(in the rows, 128 means zero)
A single turn carries every row of the set below to another of its rows. Some are shown first; where does it send the rows asked next?
K_775: [ 91 144 106 140 141 114 162 128 128 158 113  91 111 146 126 158 163]
K_163: [ 98 157 114 113 165 122 146 132 151 152 134 131 120 172 106 170 145]
K_642: [103 171 119 109 146 141 159 140 149 131 139 136 119 165 119 137 170]
K_812: [138 125 126 120 131 129 112 122 155 171 119 112 102 119 115 137 150]
K_952: [110 114  98 108 154 140 159 118 134 143 112  92 105 133 118 108 140]
K_930: [117 151 100 125 144 101 159 136 117 144 101 125 133 160 132 153 129]
K_971: [125 136 111  89 148  99 143 134 147 113 131 111 126 135 117 155 142]
K_175: [110 143 130 134 143 130 112 124 143 132 118 152 106 143 113 169 152]
K_802: [112 138 114 101 138 130 183 129 124 148 125 138 105 146 125 107 158]
K_316: [104 134 133 124 143 127 119 118 150 170 125  83 101 148 122 148 151]
K_798: [109 141 112 148 142 147 139 121 144 177 127 149 122 133 122 130 163]
K_141: [123 137  96 107 146 130 135 140 117  97 128 121 107 140 119 117 146]
K_267: [144 124 109 120 121 128 127 154 120 130 131 121 109 148 133 120 127]
K_251: [134 122 109 105 171 147 128 129 152 145 142 121  80 130 120 134 146]
K_827: [131 122 123 153 133 143 148 127 112 163 130 121 120 139 124 131 122]

K_952 -> K_930
K_827 -> K_802
K_251 -> K_971
And these:
K_267 -> K_642
K_141 -> K_163

A single turn carries every row of the set below to another of its rows. Some are shown first; where does it send the rows asked next?
K_458: [131 144 149 122 144 108 155 135 133 152 105 129 154 145 155 127 148]
K_467: [133 115 154 139 102 114 135 128 132 142 134 111 103 149 144 103 119]
K_37: [135 129 175 117 156 127 123 138 101 147 144 127 133 153 125 110  99]
K_318: [125 138 150 131 119 142 158 137 143 140 117 139 132 148 149 117 144]
K_716: [138 137 172 117 129  97 121 161 113 149 122 139 133 169 117 100  92]
K_860: [122 123 129 136 143 107 118 177 115 123 115 122 136 202 145 123 118]
K_569: [105 136 154 138 155  85 119 181 122 125 121 102 123 170 153 140 127]
K_996: [101 135 155 137 129 129 128 192 134 120 119 110 111 173 149 136 124]
K_579: [109 148 153 133 170 115 153 159 126 118 145 133 119 190 131 120 138]
K_640: [130 136 136 146 120  94 159 144 128 165  99 134 137 159 140 124 128]
K_195: [126 133 156 109 138  88 119 183 131 117 115 118 125 197 139 114 118]
K_319: [126 119 161 108 150 137 140 165 118 135 133  95 105 184 133 129 105]
K_724: [144 136 156 115 141 106 113 162 110 151 122 134 160 172 135 106 100]
K_357: [124 141 167 136 135 137 116 144  97 137 136 144 136 157 125 112 106]
K_816: [112 132 138 142 151 122 139 186 131 139 140  99 125 182 157 140 124]
K_177: [118 121 167 129 128 120 140 120 129 128 104 132 116 129 141 118 136]
K_404: [138 125 169 116 119 116 125 125 137 127 139 111 122 138 160 115 137]
K_185: [140 127 144 128 150 125 134 158 118 153 129 148 156 177 129  99 103]
K_751: [102 125 154 145 140  95 138 186 143 122 129 117  97 179 137 121 119]
K_953: [104 107 152 133 163 116 126 173 123 125 112  99 112 161 149 138 117]
K_468: [130 146 144 122 144 101 153 136 133 155 103 123 154 148 154 118 147]
K_631: [132 131 167 116 124 121 128 122 135 128 135 109 124 137 159 109 142]
K_956: [115 118 156 121 163 113 138 179 150 123 146 100 112 174 154 122 126]
K_735: [127 136 160 128 164 112 138 147 119 140 126 161 148 165 120  97 114]
K_199: [113 144 168 118 148 131 122 160  96 124 126  99 115 173 138 144 119]
K_879: [148 140 142 127 112  88 145 146 140 162 136 106 135 167 155 107 128]
K_328: [103 147 169 118 161 103 141 184 143 121 123 109 117 166 147 133 137]
K_40: [148 141 142 130 113  86 150 148 142 163 135 117 139 169 155 115 129]
K_235: [131 134 133 145 118  90 157 144 128 166 100 126 133 161 139 114 125]
K_928: [126 157 170 126 144 122 122 150 114 129 139 156 148 162 128 102 122]
K_733: [ 99 123 149 142 168 110 159 178 133 139 118 112 106 170 134 134 120]
K_686: [139 119 157 127 128  73 133 126 125 153 123 101 118 146 145 109 120]
K_976: [124 144 143 133 119 138 158 138 142 143 114 135 136 152 150 109 147]
K_113: [142 136 178 111 138 117 133 153 122 149 150 132 126 167 119  97  95]
K_103: [114 126 159 133 131 121 143 120 127 131 100 130 119 131 140 112 140]
K_408: [116 121 131 138 180 111 140 158 114 127 127 125 134 193 140 124 127]
K_136: [138 109 154 139 101 106 134 131 133 145 135 114 105 152 145 110 114]
K_309: [100 159 168 136 144 117 136 162 108 114 128 127 107 179 125 132 131]
K_516: [143 117 155 128 129  68 137 129 128 155 126 108 123 150 148 116 119]
K_893: [125 116 167 103 152 101 142 172 133 127 118 111 101 188 123 112 106]

K_309 -> K_579
K_569 -> K_751
And these:
K_103 -> K_976
K_136 -> K_404
K_357 -> K_928

